Questions about the row below.
1) Report the entry just left of the largest entry.
2) Report the entry just left of 119.
[148 136 155 119 132 118]
1) 136
2) 155

Questions about the table below.
1) Read off the top-left entry.
2) Read off the entry directly above 110.
3) Read off the entry directly below 98.
4) Read off the last entry, reading row by row.
5) Read off the second entry on the diagonal from the top-right corner.
6) Read off the second-last entry, reading row by row.
7) Read off the entry in the top-right corner.
8) Read off the 2nd entry on the main diagonal.
[[125 130 120 132]
 [124 127  98 134]
 [122 132 119 129]
 [131 129 116 122]
 [130 127 107 124]
 [132 127 149 123]
 [120 127 125 110]
 [136 126 143 121]
 [117 119 155 131]
 [132 129 123 116]
 [130 126 140 130]
 [127 125 153 118]
 [129 127 148 128]
 [109 122 134 140]
 [143 127 104 123]]
1) 125
2) 123
3) 119
4) 123
5) 98
6) 104
7) 132
8) 127

Questions about the grid below. Rows and columns are numbered from 0.
1) What is the entry directly below 135?
2) What is the entry just left of 135?
3) What is the entry in the bottom-left corner?
4) What is the entry at row 1, column 0?
5) What is the entry in row 0 and column 2?
6) What is the top entry of the column that holds the largest entry?
7) What is the entry in the bottom-right corner?
8) What is the entry in row 0 and column 0?
[[130 136 148 136 127 136]
 [120 152 147 129 133 124]
 [128 119 125 125 121 111]
 [120 132 121 113 135 120]
 [136 119 131 125 121 127]
 [139 114 122 128 128 137]
 [124 122 106 131 124 124]]
1) 121
2) 113
3) 124
4) 120
5) 148
6) 136
7) 124
8) 130

[[131 114 113 121 111 129 131 120 134 140 128]
 [116 123 120 132 136 137 139 120 128 105 148]
 [134 134 118 129 117 118 114 116 150 123 118]
 [118 129 131 128 112 119 124 131 140 131 135]
 [107 136 131 143 124 121 113 148 134 125 117]]
Rows and columns are numbered from 0.
The largest entry is 150
The entry at row 0, column 2: 113
The entry just left of 143: 131
The bottom-left entry -> 107
Find the entry in row 0 and column 1.
Answer: 114
The entry in row 2 and column 0: 134
The entry in the top-left corner -> 131
Find the entry in the bottom-right corner.
Answer: 117
Find the entry directly above the smallest entry.
Answer: 140
Find the entry in the top-right corner.
Answer: 128
The entry just right of 139 is 120
The bottom entry of the column that holds the largest entry is 134
Find the entry at row 1, column 0.
Answer: 116
The entry just right of 105: 148
The entry directly below the smallest entry -> 123
The entry directly above 150 is 128

W = [123 101 115 122 146 129 127 128 129]
The entry just left of the largest entry is 122
The entry just right of 123 is 101
The entry just right of 127 is 128

Questions about the matrix below. Counting starts at 0.
1) Report the entry in the bottom-right corner.
2) Report the entry directly above the largest entry.
3) Report the entry just right of 120.
4) Report the top-right entry.
5) Report the top entry of the column that holds the smallest entry.
6) Report the bottom-left entry.
7) Report the entry at row 0, column 0.
8) Report the entry in row 1 and column 0.
[[127 124 116 128 121 123 131 126 128 126 138 127 128 119]
 [125 125 119 132 119 115 134 121 123 120 123 132 128 123]
 [119 129 146 121 135 136 133 130 131 132 140 126 145 135]
 [119 128 132 128 117 121 124 127 118 119 141 127 143 118]
 [126 130 105 125 118 123 123 131 125 130 132 117 132 117]
 [128 133 133 119 133 146 123 131 134 141 151 115 124 128]
 [124 129 142 128 132 134 129 128 134 134 145 127 141 131]]
1) 131
2) 132
3) 123
4) 119
5) 116
6) 124
7) 127
8) 125

Questions about the grid below. Indices start at 0.
1) Which number is the entry at row 1, column 0?
2) Which number is the entry at row 0, column 1?
3) Which number is the entry in row 0 and column 0?
4) Which number is the top-right entry?
5) Which number is the entry at row 0, column 2?
6) Which number is the entry in row 2 and column 2?
[[125 126 127 127]
 [129 129 128 129]
 [123 124 126 127]
 [127 127 128 127]
 [126 127 127 128]
 [128 128 128 128]
 [137 128 131 124]
 [149 158 109 112]
 [152 158 113 109]
 [135 130 132 128]]
1) 129
2) 126
3) 125
4) 127
5) 127
6) 126
